rotation steps, each row followed by its count of steps
The counts run from 0 to 686.
[  2  29  10 -22   0  -3  30 -47  28  32  20   3  18  15 -22 -50  12  20
 -19  -4 -36  -1   7 -15   9  -4  37  -6   6 -13 -23 -28 -34   0 -13]
38
[  6  36  14  13 -16  23 -11 -15 -25 -68 -11  32   0  13  23 -10   1   1
  14  41   8   9 -39  -3 -26  -7 -26 -23  20   7  14   1  36  13 -13]
518
[  9 -31  29  14   7  -7 -14 -16 -17  53 -17  15  41  35   9  28  10  16
  10 -29 -35 -28  21  16 -10 -17 -21 -27  13 -16   9 -41  14 -14 -17]
568
[  9  -8   8  -2  -6   7 -44  -5  13  39 -30  31  53   7  27 -13  19  17
  -2 -15 -39  -3  19  24 -32   9  20  18 -22 -18 -13 -46  26   3  -6]
135
[-29  20 -16 -34 -26 -11  16 -43  -4  34  17  12   7  17 -33  10   6  -7
  -8 -10  -5 -11  -8 -34  15  24  55   6  37 -20 -48  22  -8   0  14]
50
[ 15 -11  23   0 -10  21  24  -8 -18   0  15   2 -19 -19  -8  30   6  23
  -2  42 -28  -1  16   9 -37 -17  21  35  31 -27  21  25   2  33 -53]
92
[-28 -22  -4 -16 -34   1 -44  19  18  21  27  45  -8   5  29  -1 -26  11
 -13 -13 -35  38   7  25   0 -16   0 -18 -10  33   5  -3 -17  31  27]
281
[-22  28  -7 -34 -13   1 -21  -7  10 -10  -3  -3  11   4 -38 -10 -18  -3
 -40  38  27  41  -8  25 -29  33 -49  -4  20   0  17 -20 -13  11  -1]
371
[-25 -27  26 -63   0  19  -7  24  28   2   1  26 -29  12 -25  12 -29 -25
 -22 -16  25  14  -9  10  18   7  -9   5 -24  -6  11 -18 -42   0 -36]
116
[-18 -19  33  14  20  23  23  15  27  17   8 -45 -25 -22 -29   1   2 -14
 -29  17  29  20  10  24   1  18  25   0  -8  14  21  18 -55 -22 -12]
106
[-26  21 -12   4 -12 -15 -17  -4 -31   3  -4  21 -11  28   1  62  -4 -16
   7 -33  -4 -11  18 -31  44  22  -2 -19  48   8   5   6   4  19  38]
60
[ 15   2  17  16 -18 -20  12  -2  14  50 -20   7  20  19   9  14  17  41
 -37 -11   4   9  -6  23 -18 -15 -48 -33  10  -5  -7 -21  -5 -11 -51]
464
[  1  32   7 -10  16  -6  -5 -52  28  19 -37  38  39  14  14  15  40   5
   2 -16 -22 -16   0   7 -34 -14  -3 -18 -30   4 -27 -34  15  22   1]
140
[-25  13  17 -39 -38  23 -19   6   5  -3  -2  23  15 -24 -23  -5   2 -25
 -60  18  25  32 -12  -1   1  21   3 -14  30   2 -10 -20 -25   0 -36]
373
[ -5  13  -6 -17 -49 -15 -22 -16 -42  28  -6  10   2   8  -5  42 -10  17
 -13 -35  21 -11  12 -26  17  23  23  27  35   5 -28  16   0 -18  35]
55
[-44 -10 -28   6 -14  -2  -1 -12  -1   2 -16  28 -29  15  26  46  -1   5
  15 -23 -11   3   1  -6  49  26  30 -19  12 -23 -39  26   1 -21  25]
62
[-22  -5   0  14  23 -16   2   9  -1 -50  -6   6  -3  31  45  43 -18  28
  25 -28 -11  -7  17  -9  15  -7 -42 -35  21  -7  -1  19  28  14  21]
72
[ 18  28  43  12  15  13  10 -22  19 -35 -29  10   6  27  13  42  29  12
  -5   8 -12   2   1  22 -65  -5  -1  21 -12 -19 -19   7 -11  22   7]
250
[  9   3   8   8  23  13 -30  -3 -15  32 -35  31  50  -2   3 -17  -1  10
 -17 -18  17 -27  28   3  -9  -6 -10  21 -41  23  12 -63  17  31  -3]
133
[-15  10  12   4  53   6 -13  -8  28   7  -7   9  18  10  12 -39 -10   6
   3 -35  26 -21  18 -20  13  37  32  -4 -31  28  -3   0  -6  29  37]
394
[  3   3  10   7  36 -26 -24   7   0   3   9  -3  15  25  24 -43  21  -1
  34 -52  11 -28 -23 -23  -5  20  23  -8   1  29 -11 -15  37  25  17]
400
[ 18 -28 -25 -29   7 -31  -4  38   8 -60  -2   5   2 -12   3  58  -5  -7
  25  -6  -7   2  20 -19  33 -18 -21  14   1 -28  22 -13  18  -3   0]
335
[ -2  38 -50 -20  -7 -52  -7 -35   9  27  10 -32  14   6 -31 -29  12   7
   1 -11  -1  19 -11 -14 -11  26  -1  -1  39   2 -10  -5  25  -7  30]
46
[-45   0 -22  -7 -20 -11 -12 -13 -12   8  -6  30 -17  20  15  67  -2  -2
   9 -30 -13 -11   7 -11  31  14  13 -21  33 -15 -27  19  10   7  32]
61
[-14 -28  22 -33 -16  10  -4 -20  40  11  17 -18 -19 -25  -4 -25 -17  13
 -12  17  -2  34   6  19   0 -11  32  -8  -5  29  11  47 -35 -26  19]
539
[ 34 -18  32  10   3   0  13 -13  13 -43   0 -48  30 -26   2 -19  41  -2
  12  32  -9  -5 -18   7 -31 -37  28   2   5  -1  -2   1  -2 -52  -7]
686
[ 12   1  51   9  -5  33  -8  15 -18 -58  14  19   2  33  24 -28   4  20
  10  14 -15  -6 -17  -8 -11  18  29  17  24 -25   1   1   0  13 -19]
514
[ 10   1   6 -21  16 -38   5 -36 -15  -3 -18 -37  45  23 -32  28  -2  16
 -11  -3 -11 -28  25   8 -38 -17 -39  16  16 -27  -2 -28  13 -10  13]
579
[ 19   7  -5  20 -23  -1  -1 -10  27  35   1  17  39 -11  26 -69  23  30
 -23   3 -27  18 -10   6   6  -4  16 -24  -6  18 -11 -45  -8 -25 -15]
32
[ 45  12 -20  23  -9   2  10 -28  -1  41  -2 -21   3  -9 -21 -27  -8  36
  -1  39  27   9   1 -15   1  16 -18  -4  29   9  55  24  17 -17 -25]
199
[ 19  23  42  47  18   3  10   2  -1 -38  -5 -38  23  -7   5 -28  57 -10
  -9   9  11 -10 -23   6 -44  10  19  20   9  14 -18  -2 -13  -8  18]
253
[-12  -2  28  10  28  25   4 -30  -7  -4  17  20  11  37   9 -40  16  -1
  35 -21   2 -50 -22 -29 -10  26  54   3  -3 -13 -28   3  15   5   3]
405
[-16 -45  -5   3 -14  -9  16  46  22 -23  43  -2 -17  -6  -8  13  26 -47
 -13 -12  24   2 -52   7 -16  -7   9   1 -18  27 -27   2 -27  -5   9]
8
[ 16  36  -9   5 -10 -16  -1 -55 -42  33 -27  -8  -2  12 -25  17   5  -3
  21  -3   9 -21 -18 -28  28  -6 -12 -32  29  11  35 -18  22 -26 -10]
310
[ 22 -48 -21  -9  -4  -7 -34  14   5  37   3  17   7  18 -11  -2 -29  12
  15 -24  44  -9 -12   2   3  15 -27   3 -24  27  51  19  33 -20   7]
554
[ 39  22   3   2  13   6  24 -19 -26 -37  -4 -13 -22 -20 -13  10   2  11
  18  42  -8  -5   5  -9  -7 -20  -9  20  17  -6  58  -1  21  30 -50]
90
[ 19 -27 -11   5  -6 -20  24  17   9  19  66   6  -1   0   3 -44   9  32
  13   0 -33   0  -9 -29   2 -11  15 -15  41   4  12  11  16  18 -53]
191
[  5 -56   9 -18  -7 -12  20  27  -3 -53  -1 -27  19 -33  14  36  -5   6
  -4 -15  18 -14  24 -19  36 -12  15  18   9 -22 -23  16 -10 -39  13]
331
[-28  -1 -39 -10 -10 -19 -38  27   8   9 -10  -4  21 -31  18  38  20  -8
 -22 -17 -10  10  24   1   9  45  41  33  20 -20 -42 -20  15   7  22]
490
[-31  19 -11  -9   1   1 -13   3   6   7  20 -31   6   7 -43 -35 -20   0
 -38  35  21  33 -10  29 -49  33 -34  13  22  -7   9 -13 -11  17  -6]
370
[-35  -8   9  26 -18  42  -9 -23 -12  -6  29 -11  -3 -16   8 -19  -3  16
 -16  54 -28  17  -1  21 -43  -6  30  -4  24   4   5  35   0  10   5]
527
